In the rows, 128 means zero.
One turn moves each row of this set onto another row. After a few examples, where does it send each row asked below?
Z_920: 136,116,125,128,122,126,112,122,133,103,130,130
Z_425: 98,114,113,138,128,134,128,137,144,158,97,114
Z_103: 137,114,114,117,109,129,151,128,140,136,111,128
Z_340: 116,119,122,142,139,133,101,128,144,100,118,132
Z_471: 138,104,149,146,144,118,115,123,114,127,99,120
Z_734: 119,126,100,148,109,136,135,143,130,143,95,124
Z_206: 136,128,149,133,132,133,93,125,138,151,104,150
Z_22: 106,116,124,131,140,131,118,115,149,170,99,126
Z_931: 102,104,142,141,140,127,121,114,149,154,120,121
Z_128: 124,129,137,126,126,122,105,127,151,144,138,148
Z_725: 134,101,143,133,146,127,128,116,123,152,82,129
Z_896: 130,143,112,154,120,125,112,120,156,116,110,122
Z_986: 133,134,149,132,136,121,102,126,136,139,131,148
Z_485: 142,134,131,161,110,126,129,129,121,137,115,147
Z_977: 135,141,128,147,119,120,136,133,112,145,103,148
Z_825: 120,135,130,148,145,123,105,111,156,118,105,110
Z_816: 119,129,130,135,137,124,91,141,150,136,118,152
Z_820: 124,113,140,136,151,117,130,120,110,127,93,117
Z_437: 114,117,138,118,133,134,146,116,150,155,115,123
Z_141: 111,114,133,146,146,131,123,133,123,143,81,109
Z_923: 122,130,134,137,138,123,91,141,146,136,116,154
Z_892: 119,113,97,129,109,124,144,128,135,132,112,127
Z_231: 96,114,130,127,141,121,131,121,143,163,112,125
Z_176: 121,106,129,131,133,145,107,106,145,110,108,117
Z_612: 105,103,124,139,131,141,143,105,147,151,103,124
Z_758: 139,127,132,157,118,140,142,114,115,137,91,140
Z_278: 126,125,116,132,129,111,98,131,168,144,105,123
Z_381: 129,114,131,144,149,133,120,110,119,127,81,112
Z_80: 146,137,130,143,134,107,94,133,145,135,96,131
Z_864: 143,139,121,150,118,131,121,127,121,154,91,146
Z_651: 134,106,107,132,104,130,140,127,138,153,97,142
Z_430: 138,117,118,139,114,146,111,112,134,103,109,131
Z_603: 128,135,126,156,125,131,127,143,114,142,81,127
Z_602: 145,139,143,136,122,132,148,124,123,141,106,139
Z_479: 124,100,106,135,104,122,128,130,147,136,123,129
Z_888: 136,111,150,119,144,127,140,119,125,134,96,117
Z_58: 127,109,131,124,136,125,109,116,141,107,130,122
Z_309: 126,124,130,126,116,136,97,125,157,157,115,150
Z_768: 119,121,120,143,133,133,103,130,145,99,118,135
Z_607: 122,113,91,137,111,138,134,118,142,133,103,123

Z_864 turns into Z_381
Z_923 turns into Z_340
Z_430 turns into Z_206
Where do these go?
Z_103 turns into Z_602
Z_425 turns into Z_734
Z_725 turns into Z_612
Z_820 turns into Z_231
Z_80 turns into Z_825
Z_931 turns into Z_479
Z_128 turns into Z_920

One turn moves each row of this set onto another row. After a few examples, where does it send each row asked below?
Z_745: 136,113,134,135,109,98,122,114,163,147,146,121,148,168,98,127,140,73,121,118,153,151,144,139,128,98
Z_467: 121,116,105,140,137,115,128,119,137,141,121,113,162,130,120,128,125,122,116,130,107,163,155,120,152,121
Z_312: 106,103,158,139,157,114,118,118,121,130,147,139,125,153,131,91,163,101,129,126,132,136,168,131,115,113
Z_557: 120,110,112,141,140,115,128,114,141,132,126,117,151,125,122,131,122,129,122,129,101,174,152,124,147,127
Z_173: 122,108,133,143,157,115,118,116,118,154,138,131,133,155,117,111,159,87,124,121,160,123,166,124,127,108
Z_220: 126,113,115,129,134,114,127,115,129,139,126,111,166,137,124,132,127,121,107,130,104,168,151,119,154,121
Z_401: 123,113,143,154,94,97,117,100,165,145,126,110,161,148,112,119,138,86,130,114,122,164,138,129,120,97
Z_282: 119,125,138,153,123,94,118,120,143,148,140,116,156,156,103,94,149,88,123,98,141,142,149,143,118,93
Z_683: 127,102,157,127,137,102,130,119,130,142,148,139,126,164,102,107,167,105,122,144,146,123,151,120,127,111
Z_367: 113,95,152,141,131,122,106,97,148,118,130,139,125,146,153,129,143,89,134,145,116,165,166,126,115,121
Z_399: 122,99,150,149,109,104,110,92,156,152,138,104,145,170,93,133,157,99,133,107,137,149,143,146,145,96
Z_445: 118,108,116,137,141,116,133,116,130,137,124,116,154,128,120,120,130,132,121,137,102,164,154,114,151,127
Z_38: 113,122,150,142,141,99,122,128,131,146,134,134,138,135,118,121,164,115,123,126,124,114,149,115,110,100
Z_535: 129,82,155,133,131,113,117,99,160,120,156,142,112,158,120,131,145,91,134,139,136,172,153,148,121,120
Z_96: 117,98,154,137,126,117,96,82,144,124,133,126,112,177,126,136,149,94,137,131,139,159,164,138,145,126
Z_135: 127,108,115,136,141,113,122,115,134,131,129,118,155,130,125,139,128,130,110,131,100,173,151,133,151,122
Z_538: 130,107,132,161,127,99,117,102,154,151,146,116,136,145,93,122,139,91,136,90,151,163,141,149,120,105
Z_917: 126,112,123,132,137,107,128,113,125,134,126,117,154,134,119,126,132,138,111,134,100,167,148,119,152,128
Z_596: 121,76,156,147,135,121,119,80,134,133,140,127,119,157,122,101,147,91,145,128,141,176,158,126,128,131
Z_641: 115,98,150,149,123,113,109,94,155,120,145,126,132,158,132,102,134,80,137,112,129,186,159,149,117,117
Z_254: 109,111,156,124,148,112,112,110,130,148,150,124,121,165,109,140,165,110,130,112,142,120,154,124,135,107

Z_135 turns into Z_917
Z_467 turns into Z_557
Z_399 turns into Z_96
Where do these go?
Z_596 turns into Z_173
Z_745 turns into Z_535
Z_38 turns into Z_401
Z_641 turns into Z_312

One turn moves each row of this set onto another row. After a few examples, where does it send each row asked below?
Z_737: 107,125,117,138,127,120,108,144,134,138,134,115,164,138,136,117,119,146,119,120,104,144,107,127,133,107,118,154,130,150,141,87,114,139,134,127,123,126,115,115,138,147,149,117,144,124,141,143,139,131,134,120
Z_181: 158,138,128,131,106,120,125,133,128,144,110,156,118,143,122,135,140,126,119,145,123,101,114,101,169,118,117,114,132,124,123,124,86,140,112,134,125,129,123,137,115,119,141,106,146,155,125,128,126,115,119,149
Z_256: 149,137,130,111,107,121,124,146,122,148,118,144,119,127,116,142,143,131,114,146,135,113,111,106,176,116,122,121,148,133,120,112,82,140,114,131,126,137,121,130,104,123,147,119,153,159,108,134,123,117,127,136
Z_160: 153,116,137,89,117,132,126,139,128,160,118,148,126,127,101,106,155,141,126,135,134,110,110,116,149,97,122,96,137,144,117,137,117,128,116,116,123,127,143,126,108,111,143,125,132,132,132,114,128,128,150,109
Z_647: 109,149,166,108,135,145,147,150,117,122,131,106,111,127,102,126,123,112,134,133,115,118,134,111,171,128,128,111,141,119,155,156,114,125,140,142,115,119,88,137,139,129,146,129,142,128,135,131,132,143,152,142
Z_382: 142,115,143,98,106,119,137,146,125,164,136,153,123,131,116,109,143,139,127,152,129,119,105,126,138,94,119,94,155,141,120,133,125,133,117,118,127,140,134,134,104,115,145,133,126,128,123,126,137,127,145,112
Z_74: 138,140,124,120,109,130,119,129,133,133,125,155,113,140,121,136,143,142,117,149,137,112,106,109,177,112,121,115,141,126,122,121,85,139,113,133,130,139,121,137,95,114,142,121,149,153,122,125,118,118,130,135
Z_478: 106,117,109,144,123,129,132,146,114,139,129,123,157,150,119,135,134,131,112,127,110,109,139,119,133,133,104,140,132,143,122,123,135,98,126,124,120,104,117,112,150,131,143,142,135,113,121,137,159,122,143,138
Z_570: 106,132,159,104,127,131,130,143,128,126,112,124,107,136,105,107,127,115,159,139,110,128,125,105,141,110,158,115,150,133,152,145,110,139,151,156,104,126,100,117,125,131,139,121,137,131,163,135,130,151,149,123
Z_811: 143,116,140,91,111,132,125,138,120,156,130,155,117,117,99,114,138,145,123,141,126,122,112,129,146,99,123,101,145,146,122,127,116,142,112,135,122,142,135,127,100,127,139,125,128,139,117,138,133,120,141,99
Z_640: 106,158,157,104,121,133,136,147,139,113,127,120,106,144,123,118,135,112,136,126,112,124,123,114,144,105,140,129,132,130,144,132,104,137,154,149,107,106,101,133,150,128,152,126,138,157,159,126,138,152,148,160
Z_373: 151,130,117,115,118,121,118,141,128,134,117,158,113,135,130,134,149,127,114,154,133,110,102,96,170,108,125,117,147,121,131,115,88,130,113,135,125,145,114,130,110,120,147,114,152,154,122,120,121,125,130,146
Z_409: 156,141,134,117,113,119,122,135,129,153,109,147,124,141,126,133,145,130,113,155,129,103,114,106,169,107,121,120,151,127,125,122,86,128,114,119,118,135,121,135,103,126,135,121,144,158,118,123,139,121,123,153
Z_495: 114,111,113,140,126,130,131,163,122,137,108,131,162,153,121,142,125,120,114,125,96,117,135,111,128,132,105,130,126,149,126,129,138,108,127,133,118,102,110,115,149,132,148,141,135,117,114,126,147,127,140,132
Z_378: 104,109,99,142,130,129,127,151,121,132,127,130,152,145,125,140,131,125,110,128,109,120,133,118,130,128,113,132,135,149,118,127,130,98,124,136,113,117,98,117,169,135,151,122,134,126,112,131,145,122,147,140
Z_772: 112,103,100,137,123,127,133,156,124,153,125,115,155,141,131,142,134,135,117,127,100,114,140,122,130,128,110,129,131,149,115,121,126,97,134,135,107,102,98,119,142,132,147,130,134,123,118,139,153,122,138,134
Z_866: 113,116,113,145,129,120,110,137,134,146,135,107,162,131,146,109,127,154,127,124,103,123,90,126,145,113,121,147,135,147,143,102,119,127,135,127,120,129,111,111,134,151,147,126,124,124,147,140,149,134,137,133
Z_969: 134,124,138,92,108,138,128,144,128,147,133,157,118,134,104,121,147,144,117,142,134,122,115,130,149,99,125,91,147,139,114,137,123,138,111,130,132,135,129,132,99,108,147,130,127,134,122,122,126,123,139,108
Z_269: 114,123,113,148,127,116,106,139,133,140,132,112,164,146,134,107,131,151,127,123,107,127,113,127,131,117,119,151,134,138,144,93,122,126,135,118,128,125,122,108,130,137,135,119,135,114,158,137,146,138,132,132
Z_99: 109,113,108,144,132,118,103,140,137,136,134,118,163,139,136,106,126,148,127,122,107,138,101,124,130,110,125,140,138,148,142,100,121,129,131,129,125,139,106,109,150,144,144,102,129,121,149,129,133,137,140,128
Z_546: 104,155,151,113,122,135,136,152,138,116,121,118,110,139,122,116,143,111,143,131,114,129,127,117,142,111,141,139,127,131,148,138,97,144,144,147,110,107,93,141,148,127,144,135,138,152,155,123,141,148,155,158
Z_770: 98,135,160,101,119,139,152,122,125,123,133,117,124,147,102,100,127,128,149,122,115,125,133,100,144,118,114,99,127,147,145,132,111,125,152,157,108,111,90,127,135,123,135,122,130,139,152,128,120,147,165,139
Z_792: 152,118,150,100,111,126,131,141,127,150,126,158,128,127,102,100,143,140,128,130,120,114,107,129,145,107,118,86,139,143,118,140,125,138,104,123,129,136,137,125,114,120,145,124,113,133,129,126,129,127,139,115
Z_131: 97,154,155,108,123,133,136,146,140,110,123,118,106,136,121,117,135,113,142,121,113,129,115,114,148,102,138,127,130,130,154,129,102,142,156,142,110,112,98,130,152,131,150,121,139,147,158,127,142,146,153,157
Z_597: 143,108,132,85,119,136,128,142,120,147,132,160,118,125,105,111,146,140,119,144,127,117,108,119,143,95,118,84,145,137,128,132,127,127,108,133,126,146,122,126,109,119,145,121,125,128,121,121,128,126,149,110
Z_311: 113,137,161,117,131,129,130,141,129,130,119,121,117,137,112,105,126,122,161,138,117,130,137,103,154,119,151,119,148,126,152,143,109,145,150,163,107,127,92,125,118,131,131,128,146,130,167,127,127,153,145,124
Z_11: 103,110,106,139,126,132,118,149,135,134,118,121,162,150,129,150,130,129,114,129,101,126,146,126,133,134,113,137,137,158,125,122,128,110,122,140,113,113,94,123,150,139,149,130,137,121,118,142,145,119,142,133
Z_934: 103,146,161,105,127,142,147,145,116,120,119,104,108,132,99,131,122,109,138,136,113,116,123,99,169,127,130,109,140,123,157,146,102,122,143,139,114,121,88,127,138,129,149,116,141,131,134,137,123,141,155,147
Z_385: 105,144,165,104,125,142,146,143,113,121,126,99,109,133,101,131,120,107,133,139,111,116,129,104,163,128,126,115,139,127,162,153,115,120,143,141,122,121,97,128,140,134,151,122,138,132,134,132,129,145,157,148
Z_12: 100,113,112,137,125,126,133,148,120,133,129,129,162,141,118,137,126,129,111,123,107,129,134,121,130,129,105,141,135,164,115,116,127,105,131,133,113,107,106,117,151,137,151,141,144,127,109,145,145,121,144,122
Z_784: 148,118,148,93,118,132,128,132,125,163,122,151,131,132,107,104,140,149,125,143,123,112,118,126,146,97,113,89,147,141,125,133,117,128,108,118,116,139,132,129,99,128,130,128,117,134,122,123,138,123,144,116
Z_136: 121,119,119,142,141,110,109,134,146,136,119,115,173,133,134,106,124,150,120,128,104,125,110,120,135,115,122,149,142,147,152,111,124,130,139,118,120,130,126,112,154,137,140,117,138,117,144,147,141,142,138,134
Z_208: 106,118,119,138,129,124,102,138,144,132,129,110,173,140,135,118,125,146,122,123,103,138,106,133,140,118,123,146,142,160,148,106,127,134,126,130,128,134,102,116,141,149,148,121,127,118,144,141,139,131,139,127
Z_985: 109,130,159,111,124,124,127,140,129,127,113,116,110,140,110,111,125,117,161,141,109,129,136,102,139,119,152,123,145,132,156,141,109,136,152,160,110,129,104,116,119,135,134,122,141,135,166,129,123,156,150,127
Z_9: 97,135,156,108,120,142,152,127,124,125,132,112,130,140,98,97,135,127,151,126,116,130,132,109,140,119,115,108,124,148,153,137,108,132,146,152,116,111,80,140,134,119,128,125,130,133,150,126,125,144,169,138
Z_434: 145,132,124,129,111,116,129,134,128,148,125,150,110,139,135,137,137,135,125,157,129,108,109,105,166,113,110,115,142,120,125,114,79,127,115,120,118,143,126,144,102,120,140,121,153,147,116,132,126,118,139,144
Z_529: 112,111,111,138,131,125,129,148,131,146,109,123,167,145,125,136,125,136,112,130,108,114,148,110,132,128,106,133,131,145,132,127,130,109,130,130,107,111,119,116,168,128,144,127,144,110,115,143,146,125,147,137
Z_586: 157,137,122,116,118,131,118,124,128,147,112,148,116,134,116,131,149,132,116,147,134,97,103,97,174,104,118,124,131,130,125,128,88,128,121,122,122,126,133,139,111,116,142,112,156,151,128,121,131,119,135,139
Z_306: 123,122,119,151,137,119,105,137,138,128,121,120,165,141,132,109,118,144,124,121,90,129,94,121,136,117,113,146,128,146,155,103,124,133,136,122,131,130,117,115,129,143,138,118,135,121,149,133,136,141,131,128
Z_858: 92,129,154,107,119,134,155,129,126,118,124,122,121,143,98,106,134,122,153,119,116,126,135,101,139,118,119,99,130,150,144,135,111,122,158,153,107,110,84,126,139,120,135,122,137,136,148,128,126,141,166,138

Z_136 turns into Z_160
Z_792 turns into Z_495
Z_866 turns into Z_382
Where do these go?
Z_985 turns into Z_770
Z_647 turns into Z_546
Z_737 turns into Z_811
Z_131 turns into Z_570
Z_99 turns into Z_597
Z_11 turns into Z_74
Z_269 turns into Z_784

